Here are some rows, each followed by its group. Rows of different groups can look alike.
[-0.74 -0.23  2.54  1.22 -0.29 -0.49 -0.74 -0.44  0.95 -0.45 -0.2  -0.69
  0.66  0.99 -0.4   0.55  0.25  1.47 -0.47 -1.22 -0.3   0.02 -0.06 -0.39
  1.34 -0.35 -0.42 -0.6   1.35 -0.48 -0.49 -0.46] Q876
[ 0.16 -0.4   0.39  0.69 -0.24 -0.41  1.85  1.88 -0.4  -0.3  -0.29 -0.43
  1.48 -0.37  2.06  0.86 -0.61 -0.04  0.2  -0.91 -0.37  0.16  0.22 -0.24
  0.14  0.66 -0.57  0.95 -0.69 -0.51 -0.44  0.71] Q53
[-0.7  -0.31 -0.37 -0.28 -0.16 -0.51 -0.49 -0.62 -0.51 -0.13 -0.37  0.85
 -0.3  -0.56 -0.52 -0.61 -0.5  -0.54 -0.59  0.79 -0.28 -0.67  0.97 -0.31
  0.49 -0.25 -0.44  0.63 -0.58 -0.52  0.06 -0.32] Q609
[-0.66 -0.82 -0.3  -0.26  0.58 -0.49 -0.41 -0.5  -0.15  0.25  0.03  1.05
  0.54 -0.37  0.5  -0.68 -0.26 -0.41 -0.68  0.16 -0.15 -0.62 -0.09  0.09
 -0.16 -0.28  0.05 -0.01 -0.73 -0.56 -0.4   1.01] Q609
[ 0.21 -0.16 -0.41  0.81 -0.29 -0.38  1.97  1.7  -0.38 -0.43 -0.36 -0.2
 -0.52 -0.3  -0.41 -0.38  0.72 -0.47 -0.36 -0.23 -0.37 -0.58  0.89 -0.5
 -0.15 -0.32 -0.37 -0.08 -0.68 -0.01  1.73  1.77] Q679
[-0.57  1.57 -0.63 -0.62 -0.38 -0.55 -0.27 -0.13 -0.67  2.22 -0.25 -0.61
 -0.35 -0.39 -0.5  -0.66  2.9   0.24 -0.31 -0.22 -0.35 -0.38  0.67  0.48
 -1.17 -0.5  -0.4   3.64 -0.66 -0.49 -0.37 -0.44] Q744
[-0.45  1.46  0.64 -0.21 -0.16 -0.55 -0.49 -0.73  0.   -0.47 -0.17  0.91
 -0.57 -0.47  0.37 -0.74 -0.71 -0.51 -0.57  0.32 -0.47 -0.44  0.18  0.67
  0.33 -0.3  -0.6  -0.61  0.61 -0.23 -2.81 -0.36] Q851
[-0.54 -0.61 -0.44 -0.33 -0.19 -0.61 -0.22 -0.47 -0.61  0.12 -0.12  0.34
  0.8  -0.18 -0.51 -0.68  0.74 -0.67  0.69  0.33 -0.17  0.42 -0.83 -0.41
  0.81 -0.48  0.03 -0.61 -0.05 -0.4  -0.57 -0.64] Q609
[-0.93  0.58 -0.45 -0.27 -0.21 -0.6   0.33 -0.63 -3.63  0.92 -0.18  0.45
 -0.59 -0.39 -0.46 -0.64 -0.68 -0.39 -0.11  1.78 -0.39 -0.61  0.11 -0.7
 -0.43 -0.38 -0.29  0.83 -0.77 -0.66 -0.52 -0.45] Q609
[-0.61  0.05  0.17  0.3  -0.17 -0.61  0.77 -0.59  0.98  3.5  -0.1  -0.03
 -0.49 -0.4  -0.32 -0.26 -0.57 -0.62 -0.39 -0.66 -0.35 -0.47 -0.12 -0.47
 -0.94 -0.46 -0.27 -0.6  -0.68 -0.46 -0.57 -0.32] Q851
[-0.57 -0.51 -0.45 -0.33 -0.34 -0.5  -0.48 -0.57  0.23 -0.68 -0.34  1.43
 -0.39 -0.24 -0.67 -0.42 -0.72 -0.34  0.49  1.72 -0.2  -0.65 -0.97 -0.57
  0.85 -0.36  1.15 -0.44 -0.53 -0.36 -0.53 -0.36] Q744
[ 2.04 -0.46 -0.39 -0.12 -0.15 -0.63 -0.42  0.2   0.65 -0.49  1.78 -0.34
 -0.51 -0.37 -0.39  0.78  1.67 -0.47 -0.29  0.45 -0.32  0.5  -0.9  -0.4
 -0.91 -0.3   0.15 -0.54  1.06  2.5  -0.56 -0.33] Q645
[-0.48 -0.3   0.96 -0.14 -0.22  0.35  1.3   1.35 -0.29 -0.5  -0.16 -0.41
  0.03 -0.62  1.58  1.38 -0.67 -0.54  0.74 -0.46 -0.29  0.4   0.98 -0.55
  0.95  0.85 -0.22  1.04 -0.67 -0.26 -0.23  0.38] Q53
[-0.61 -0.86 -0.54 -0.32 -0.32 -0.51 -0.37 -0.72 -0.5  -0.47 -0.17 -0.11
  0.9   0.67 -0.51 -0.73 -0.74 -0.6   1.72  1.37 -0.21 -0.66 -0.91 -0.27
  1.41 -0.37  0.96 -0.62  0.03 -0.36 -0.35 -0.46] Q609
[-0.68 -0.91 -3.15 -0.4  -0.11 -0.59 -0.39  0.38 -0.42 -0.34 -0.21 -0.54
 -0.51 -0.08 -0.42 -0.62 -0.69 -0.51  1.62  0.91 -0.47 -0.7  -0.12 -0.4
  0.4  -0.43  0.14 -0.54 -0.28 -0.53 -0.4  -0.48] Q609
[-0.7   2.46 -0.31 -0.28 -0.36 -0.57 -0.3  -0.72 -0.4  -0.46 -0.02 -0.36
 -0.08  0.65  0.09 -0.63 -0.79 -0.51 -0.59  0.19 -0.22 -0.86 -0.64 -0.34
 -0.15 -0.34  0.8   0.    0.35 -0.6  -0.64 -0.6 ] Q851
[-0.6   1.64 -0.41 -0.08 -0.3  -0.6  -0.39  0.23 -0.41 -0.38  0.83  0.18
  1.4  -0.27 -0.27 -0.52  0.32 -0.51 -0.1   0.97 -0.24 -0.48 -0.39 -0.57
  1.34 -0.33  0.69 -0.54 -0.06 -0.45 -0.33 -0.45] Q744
[-0.55 -0.85 -0.43 -0.29 -0.17 -0.28  1.76  0.6  -0.68  0.58 -0.22  0.87
 -0.3  -0.5  -0.53 -0.34 -0.46 -0.48  0.75 -0.81 -0.03  0.5   1.83 -0.3
  0.33 -0.38 -0.46  0.26 -0.62 -0.35 -0.5  -0.5 ] Q679
[ 0.15  0.02 -0.54  0.39 -0.15 -0.58  1.09  1.53 -0.34 -0.74 -0.22 -0.38
 -0.49 -0.59 -0.31 -0.56  0.21 -0.23 -0.61 -0.44 -0.15 -0.42  2.24 -0.5
  0.22 -0.32 -0.42 -0.36 -0.68 -0.37  1.25  1.29] Q679
[-0.6   0.24 -0.47 -0.28 -0.37 -0.55 -0.54 -0.76 -0.55  0.08 -0.14  0.14
 -0.22  0.44 -0.59 -0.69 -0.84 -0.52 -0.56  0.94 -0.36 -0.7   0.45 -0.12
  0.35 -0.3  -0.18  0.73 -0.72 -0.66 -0.52 -0.2 ] Q609
[-0.68 -0.69 -0.51 -0.44 -0.29 -0.53 -0.34 -0.73 -0.34  0.32 -0.18 -1.12
  0.64  0.75 -0.07 -0.42 -0.57 -0.46 -0.37  0.68 -0.19 -0.58 -0.76 -0.37
  0.76 -0.31  0.22 -0.24 -0.53 -0.66 -0.33 -0.56] Q609
[-0.71 -0.54 -0.47 -0.27 -0.23 -0.49 -0.61 -0.69 -0.53 -0.48 -0.53  0.93
 -0.4  -0.51 -0.56 -0.8  -0.69 -0.48 -0.27  0.88 -0.38 -0.7  -0.74 -0.37
  0.64 -0.29  0.63 -0.45 -0.02 -0.73 -0.5   0.  ] Q609
[-0.72  1.75 -0.3  -0.28 -0.08 -0.62 -0.49 -0.66 -0.76  0.63 -0.35 -0.27
 -0.46  1.72 -0.5  -0.71 -0.65 -0.45 -0.49 -1.11 -0.27  0.15  0.93  2.3
  0.33 -0.48 -0.16  3.22 -0.52 -0.57 -0.43 -0.56] Q744
[ 1.69 -0.73 -0.46 -0.21  0.89  0.76  3.28  0.06 -0.42  0.21 -0.12  1.38
 -0.48 -0.56 -0.62 -0.47 -0.64 -0.49 -0.53 -0.2  -0.19  2.13  1.78  0.14
 -0.48 -0.28 -0.43  0.68 -0.71  0.71 -0.39 -0.38] Q679
[ 1.53 -0.81 -0.65  0.97 -0.17  0.52  1.59  1.53  0.83  0.23  0.02 -0.42
 -0.51 -0.29 -0.52 -0.46  2.57 -0.36 -0.57  1.84 -0.47 -0.58 -0.94 -0.28
 -0.96 -0.33 -0.49  0.   -0.77 -0.66  0.42  2.4 ] Q679
[-0.74  0.88  1.53  1.07 -0.29 -0.54 -0.42 -0.63  1.29 -0.75 -0.11 -0.36
 -0.58  1.93 -0.52 -0.32 -0.57 -0.28 -0.58 -0.69 -0.27 -0.19 -0.47 -0.55
  0.5  -0.42 -0.38 -0.62  2.1  -0.3  -0.63 -0.46] Q876
[ 1.44  0.62 -0.49  1.48  0.52  2.9  -0.48 -0.64 -0.45 -0.56 -0.13 -0.57
 -0.57 -0.48 -0.37  1.14 -0.7   0.52 -0.43 -0.93  5.14 -0.58 -0.9   2.22
 -0.94  1.31  1.39 -0.5   1.21 -0.55  2.18 -0.47] Q744
[ 0.2   1.83 -0.6   1.91 -0.04  2.24 -0.34 -0.73 -0.36 -0.54 -0.07 -0.61
 -0.39 -0.37 -0.59 -0.16 -0.59 -0.64 -0.6  -1.01  4.29 -0.54 -0.97  1.94
 -1.16 -0.34 -0.6  -0.66  1.1   0.02  3.99 -0.58] Q744
[-0.05  1.01  1.03  1.03 -0.22 -0.5  -0.19 -0.03  1.18 -0.38 -0.12 -0.22
  0.66 -0.69  1.31  0.02 -0.49 -0.55  0.26 -0.8  -0.38  0.14 -0.73 -0.53
 -0.9  -0.14 -0.32 -0.56  1.15 -0.58 -0.45 -0.71] Q876
[ 1.36 -0.17 -0.61 -0.39  1.97  1.08 -0.57 -0.66  0.35 -0.48  3.05 -0.47
 -0.27 -0.5   1.34  3.37  1.96 -0.31  1.15 -0.68 -0.17 -0.67 -0.96  0.85
 -1.05 -0.29  1.83 -0.6   0.06  2.88  0.53 -0.16] Q645
[ 0.99  0.33 -0.42 -0.29  0.17 -0.63 -0.56 -0.44  0.58 -0.65  0.23 -0.2
 -0.41 -0.47  1.23 -0.24  1.46 -0.46 -0.11 -0.64 -0.18 -0.7  -0.73  1.69
 -0.91 -0.46  0.97 -0.67 -0.52  1.04  1.17  1.19] Q645
[ 0.3  -0.83 -0.44 -0.42 -0.01  0.25  1.52  1.69 -0.45  0.98 -0.2  -0.41
 -0.42 -0.32 -0.36 -0.7   1.79 -0.36 -0.47  1.87 -0.13 -0.47  0.58 -0.45
 -1.16 -0.35 -0.33  0.61 -0.57 -0.42 -1.74 -0.27] Q679
[-0.69  0.03  1.97  1.05 -0.36 -0.53 -0.64 -0.52  1.29  0.81  0.02 -0.37
 -0.3  -0.36 -0.46 -0.64  0.41 -0.05 -0.48 -0.62 -0.2  -0.41 -0.46 -0.34
  0.01 -0.4  -0.44 -0.5   2.31 -0.45  0.33 -0.21] Q876
[-0.69  2.8  -0.08 -0.58 -0.26 -0.48 -0.6  -0.65  0.37 -0.39 -0.28 -0.01
 -0.35 -0.53  0.06 -0.26 -0.7  -0.4   1.35 -0.74 -0.17 -0.66 -0.34  1.23
 -0.34 -0.25  0.33 -0.58  0.54 -0.28 -0.43 -0.61] Q851
[-0.59 -0.78 -0.56 -0.25 -0.44 -0.52 -0.29 -0.22 -0.52  0.35 -0.08 -0.05
 -0.21  0.47 -0.25 -0.69 -0.67 -0.42 -0.17  0.9  -0.23 -0.48 -0.73 -0.43
  0.38 -0.39  0.56 -0.29 -0.59 -0.43 -0.61 -0.56] Q609
[ 0.5  -0.75  0.33 -0.62  0.48  0.32 -0.61  1.61 -0.46 -0.5   5.39 -0.47
  2.03 -0.46  0.11 -0.23  0.43 -0.46  3.87 -0.34  0.88 -0.67  0.23 -0.66
 -0.88  0.31  2.18 -0.73 -0.79  0.89 -0.3   0.83] Q53
[-0.41  1.89 -0.64  1.55 -0.22  2.62 -0.42 -0.57 -0.6  -0.55 -0.15 -0.44
 -0.28 -0.5  -0.43 -0.31 -0.35 -0.35 -0.5  -0.62  6.69 -0.59 -0.88  2.22
 -0.82 -0.37  1.58 -0.6   1.96 -0.24  3.7   0.73] Q744
[-0.77 -0.64 -0.52  1.19 -0.21 -0.49 -0.44 -0.58 -0.31 -0.5   0.04 -0.41
  0.11  1.15 -0.58  1.65 -0.66 -0.46  0.07 -0.24 -0.28 -0.6  -0.69 -0.32
  1.16 -0.43  2.43 -0.52  0.25 -0.68 -0.46 -0.43] Q744
[-0.79  2.31 -0.7   0.47 -0.46  0.22 -0.61 -0.47 -0.48 -0.6  -0.2  -0.42
 -0.35 -0.61 -0.57  0.05 -0.5   0.66 -0.54 -0.93  0.94 -0.53  0.05  1.12
 -0.99 -0.41 -0.34  0.37 -0.82 -0.35  1.87 -0.4 ] Q744
[ 1.39 -0.68 -0.62  0.09 -0.2   0.17  1.23  1.44  1.41  0.21 -0.12 -0.69
 -0.43 -0.41 -0.51 -0.61  1.9  -0.47 -0.44  1.88  1.42 -0.03 -0.68 -0.36
 -0.93 -0.41 -0.17 -0.23 -0.68 -0.37  0.16  2.76] Q679
[-0.54  3.12 -0.6  -0.39 -0.31  1.53 -0.49 -0.61 -0.35 -0.56 -0.32 -0.02
 -0.26  2.03  2.    1.1  -0.67  1.06 -0.64 -1.03  0.77 -0.44  0.    0.88
 -0.17 -0.28 -0.34  1.4  -0.61 -0.08 -0.41 -0.34] Q53
[-0.16 -0.77  1.29 -0.35 -0.15 -0.59  0.47  2.05  0.63 -0.57  0.62 -0.35
  0.57 -0.42  0.13 -0.83 -0.72 -0.57 -0.53 -0.74 -0.43  2.15  0.06 -0.35
 -0.06  1.41 -0.33 -0.65 -0.85  0.08 -0.39  3.64] Q53
[ 1.62 -0.94 -0.55 -0.37 -0.12 -0.52  0.58  2.54  1.27 -0.57 -0.25 -0.25
 -0.45 -0.49 -0.58  0.15  0.83 -0.39 -0.37 -0.84 -0.37  3.69 -0.62 -0.39
 -0.69  0.48 -0.24 -0.66 -0.28  1.48 -0.65 -0.34] Q645
[-0.45  2.02  1.49  0.82 -0.36 -0.52 -0.08 -2.13 -0.19 -0.52 -0.08 -0.36
  0.46 -0.65  1.32  0.15 -0.7  -0.43  2.1  -0.94 -0.38 -0.35 -0.7  -0.36
 -0.78 -0.4   0.17 -0.54  0.61 -0.66 -0.58 -0.5 ] Q876
[-0.57  0.39 -0.66 -0.34 -0.23 -0.59 -0.51 -0.82 -0.13 -0.04 -0.19 -0.11
 -0.52  0.57 -0.44 -0.79 -0.35 -0.45 -0.43  0.55 -0.45 -0.62  0.22  1.83
  0.07 -0.28  0.25  0.76 -0.79 -0.39 -0.49 -0.08] Q609
[-0.66  1.27  1.51  0.71 -0.28 -0.61 -0.28  0.53  1.78 -0.19 -0.47 -0.34
 -0.28  0.03 -0.15 -0.45 -0.84 -0.58 -0.48 -0.91 -0.53  0.71  0.24 -0.46
  0.26  0.35 -0.57 -0.61  2.1  -0.45 -0.36 -0.65] Q876
[-0.68 -0.43 -0.19 -0.3  -0.19 -0.48 -0.61 -0.67  0.03  0.59 -0.22  0.23
 -0.5  -0.44 -0.17 -0.76  0.03 -0.69 -0.34  0.4  -0.22 -0.58  0.29 -0.47
 -0.19 -0.29 -0.12  0.51 -0.76 -0.53 -0.65  0.95] Q609
[ 2.32 -0.61 -0.76 -0.23  0.72  2.35 -0.37 -0.52 -0.39  2.12 -0.36 -0.33
 -0.29 -0.44  3.23 -0.68 -0.49  2.88  0.51 -0.78 -0.38  1.12 -0.81  0.7
 -1.03  3.8   0.36 -0.64 -0.75  1.6   1.59  0.45] Q645
[-0.74 -0.76  3.42  2.78 -0.23 -0.5  -0.41 -0.53 -0.55 -0.69 -0.28 -0.38
  0.11  2.57 -0.35 -0.59  0.26 -0.13 -0.51 -0.81 -0.21 -0.32 -1.02 -0.57
 -0.75 -0.31 -0.31 -0.48  1.16 -0.48 -0.5  -0.32] Q851
[-0.67  1.01 -0.5  -0.04  0.1   0.1  -0.4  -0.61 -0.38 -0.48 -0.36 -0.38
 -0.51 -0.32 -0.63 -0.31 -0.56 -0.64 -0.29  1.48 -0.43 -0.63  1.27 -0.44
 -0.95 -0.34  0.37 -0.09 -0.58  2.05 -0.46 -0.45] Q53
[-0.7   0.65  1.25  0.13 -0.24 -0.51 -0.44 -0.56  2.06 -0.24 -0.15 -0.36
 -0.24  1.2  -0.48 -0.11 -0.7  -0.52 -0.47 -0.93 -0.46  0.13 -0.74 -0.42
  0.19 -0.36 -0.3  -0.79  1.91 -0.6  -0.44 -0.64] Q876
[-0.68 -0.69 -0.5  -0.29  0.24 -0.62 -0.51 -0.86 -0.44 -0.46  0.06  0.53
 -0.29 -0.29 -0.43 -0.77 -0.6  -0.43 -0.53  0.13 -0.26 -0.7  -0.19 -0.48
  0.34 -0.45  0.   -0.52 -0.28 -0.39 -0.31  0.46] Q609
[-0.03 -0.85 -0.5  -0.23 -0.19 -0.44 -0.52 -0.84 -0.58 -0.5  -0.27  0.53
  2.67  2.31 -0.46 -0.63  1.84  3.63 -0.59 -0.96 -0.23 -0.22 -0.85  2.26
 -0.74 -0.38 -0.42 -0.62 -0.75 -0.2  -0.57 -0.34] Q53
[-0.66 -0.66 -0.49 -0.35 -0.44 -0.64 -0.4  -0.72 -0.5  -1.58 -0.14  0.23
 -0.2  -0.54 -0.53 -0.91  0.04 -0.64 -0.1   0.88 -0.35 -0.49 -0.04 -0.25
  0.07 -0.39  0.07  1.07 -0.59 -0.49 -0.49 -0.04] Q609
[-0.54  0.51 -0.55  0.12 -0.16 -0.48  0.56  1.75 -0.28 -0.53 -0.3  -0.54
 -0.32 -0.67 -0.31  0.59  0.16 -0.58 -0.18  0.12  0.02 -0.59  2.12 -0.3
 -0.38 -0.37 -0.39 -0.34 -4.26 -0.67  0.59  1.01] Q679
[ 1.06 -0.81  0.34 -0.25 -0.2  -0.55 -0.08 -0.61 -0.63  0.11 -0.21  0.84
  0.87 -0.34 -0.43 -0.72  0.93 -0.45 -0.43  0.11 -0.24  2.29  0.5   0.34
 -0.88 -0.3  -0.49 -0.37 -0.74 -0.43 -0.57 -0.65] Q53
[ 0.74  0.11 -0.59  0.48 -0.28  0.05  1.66  1.77 -0.07 -0.38 -0.25 -0.45
 -0.23 -0.45 -0.52  1.41  1.24 -0.47 -0.5   1.01 -0.31 -0.69 -0.86 -0.25
 -0.57 -0.27 -0.34  0.41 -0.69 -0.48  0.92  2.64] Q679
[-0.66 -0.4  -0.64 -0.3  -0.23 -0.56 -1.32 -0.67 -0.46 -0.22 -0.1   0.04
 -0.37 -0.52 -0.29 -0.75 -0.57 -0.44  0.81  0.98 -0.24 -0.71  0.97 -0.36
 -0.33 -0.32 -0.16  1.06 -0.79 -0.5  -0.5  -0.43] Q609
[-0.62  0.76 -0.34 -0.37 -0.29 -0.45 -0.53 -0.49 -0.64 -0.49  0.11  0.11
 -0.56 -0.36 -0.47 -0.5  -0.79 -0.42  0.32  0.87 -0.28 -0.64  0.43 -0.23
  0.4  -0.45  0.94  0.5  -0.71 -0.38 -0.66  1.48] Q609
Which 5 groups are nearest to each row below, nearest first, going by the distance to the group's nearest row?
[ 0.55 -0.77  0.3  -0.31 -0.22 -0.37 -0.24  1.   -0.49 -0.71  1.74  2.93
  0.32 -0.23  0.46 -0.66 -0.83 -0.48  1.3   1.03 -0.36 -0.64  1.73  0.4
  0.96 -0.17 -0.31 -0.34 -0.74  1.71  1.26 -0.03] >> Q609 Q679 Q744 Q53 Q645
Which 5 groups are nearest to each row below, nearest first, going by the distance to the centre of the group?
[-0.68 -0.58 -0.44 -0.12 -0.34 -0.52 -0.41  1.52 -0.48 -0.55 -0.22 -0.5
 -0.36 -0.37 -0.6  -0.68 -0.54 -0.36  1.19  2.52 -0.54 -0.39  1.38 -0.03
  0.62 -0.34 -0.32 -0.49 -0.6  -0.46 -0.57 -0.28] >> Q609 Q679 Q53 Q851 Q744
[-0.67  1.71 -0.45 -0.33  0.14 -0.42 -0.38 -0.44 -0.39  0.84  0.1   1.74
 -0.43 -0.46 -0.4  -0.7  -0.76 -0.57 -0.47 -0.08 -0.21 -0.55  0.48 -0.15
 -0.02 -0.33 -0.38 -0.13 -0.62 -0.44 -0.46  1.11] >> Q609 Q851 Q53 Q744 Q679
[-0.27 -0.69 -0.35  0.3  -0.4  -0.55  0.8   1.72 -0.42 -0.39 -0.02 -0.49
  0.75 -1.35  0.04 -0.16 -0.21  0.58 -0.39 -0.86 -0.32  1.24 -0.46 -0.47
 -0.87  0.74 -0.26  0.48 -0.72 -0.68 -0.53  0.64] >> Q53 Q679 Q609 Q851 Q645
[ 0.66  0.83  1.24 -0.35  0.07 -0.61 -3.32 -0.6   0.21 -0.69 -0.37 -0.51
  0.25  3.19  1.98 -0.71 -0.21 -0.49 -0.66 -0.32 -0.24 -0.59 -0.14  0.24
  1.97 -0.58  0.38 -0.68  2.56 -0.53  1.51 -0.46] >> Q876 Q851 Q744 Q609 Q53
[ 1.    1.   -0.53  0.4   0.9  -0.67 -0.34 -0.71 -0.39  0.05 -0.32 -0.53
 -0.39  0.07  0.84 -0.82  0.26  0.19 -0.3  -0.78 -0.42 -0.87 -0.87  2.37
 -0.86 -0.14 -0.2  -0.41 -0.64 -0.06 -0.25 -0.39] >> Q851 Q744 Q53 Q609 Q645
[ 0.4  -0.79  0.71  1.   -0.18  0.14  0.12  1.76 -0.57 -0.53 -0.1  -0.47
  0.7  -0.35  1.61  1.21  0.44  0.25 -0.44 -0.83 -0.32  0.42  0.34 -0.57
 -0.04  1.22 -0.27  1.   -0.88 -0.47 -0.44  0.56] >> Q53 Q679 Q645 Q609 Q851
Which 4 groups are nearest to each row below, nearest first, going by the average distance to the group's rows?
[ 1.97 -0.01 -0.2  -0.41 -0.45  1.3  -0.18 -0.76  2.34 -0.59  1.12  0.5
 -0.68  1.8  -0.64  1.32  3.45  0.24 -0.49 -1.03 -0.21  1.06  1.71  0.53
 -0.88 -0.27 -0.46 -0.54 -0.04 -0.46  1.92  0.83] >> Q679 Q645 Q876 Q609
[-0.01 -0.69  0.44 -0.24 -0.19 -0.19  1.27  0.7  -0.57 -0.63 -0.02 -0.43
  0.09 -0.18  0.82  0.33 -0.58 -0.19 -0.44 -0.79 -0.25  0.89  0.69 -0.31
 -0.43  0.25 -0.48  0.79 -0.67 -0.55 -0.62  0.08] >> Q609 Q679 Q53 Q876
[-0.61 -0.34 -0.43 -0.42 -0.25 -0.54 -0.17 -0.73 -0.54  2.32 -0.33  1.81
 -0.47 -0.4  -0.54 -0.62 -0.72  2.88  2.27 -0.86  0.01  0.16 -0.86  0.25
 -0.7  -0.35 -0.48 -0.71 -0.94  2.49 -0.66 -0.33] >> Q609 Q851 Q876 Q53
Which 5 groups are nearest to each row below, nearest first, going by the average distance to the group's rows?
[-0.79 -0.85 -0.39 -0.35 -0.35 -0.49 -0.24 -0.19 -0.19  0.58 -0.39 -0.35
 -0.26 -0.25 -0.49 -0.58 -0.71 -0.6   0.31  0.73 -0.21 -0.66 -0.34 -0.5
  0.22 -0.36  0.12 -0.43 -0.32 -1.83 -0.43 -0.28] >> Q609 Q851 Q876 Q679 Q53
Which 4 groups are nearest to each row below, nearest first, going by the distance to the centre of the group?
[ 2.05 -0.78 -0.4  -0.42  0.93  3.06 -0.63 -0.75 -0.3   1.4   0.04 -0.29
 -0.44 -0.55  2.35 -0.73  0.85  1.73 -0.41 -0.24 -0.17  0.3  -0.67  1.43
 -1.05  3.89 -0.12 -0.64 -0.44  0.99  3.04  0.37] >> Q645 Q53 Q744 Q679
[-0.54  0.49  1.78  1.19 -0.4  -0.61 -0.43 -0.66  1.22 -0.44  0.   -0.53
  0.3   1.71 -0.49 -0.57 -0.63 -0.3  -0.5  -0.54 -0.23  0.24 -0.9  -0.41
  1.83 -0.29 -0.53 -0.79  1.94 -0.35 -0.48 -0.26] >> Q876 Q851 Q609 Q53
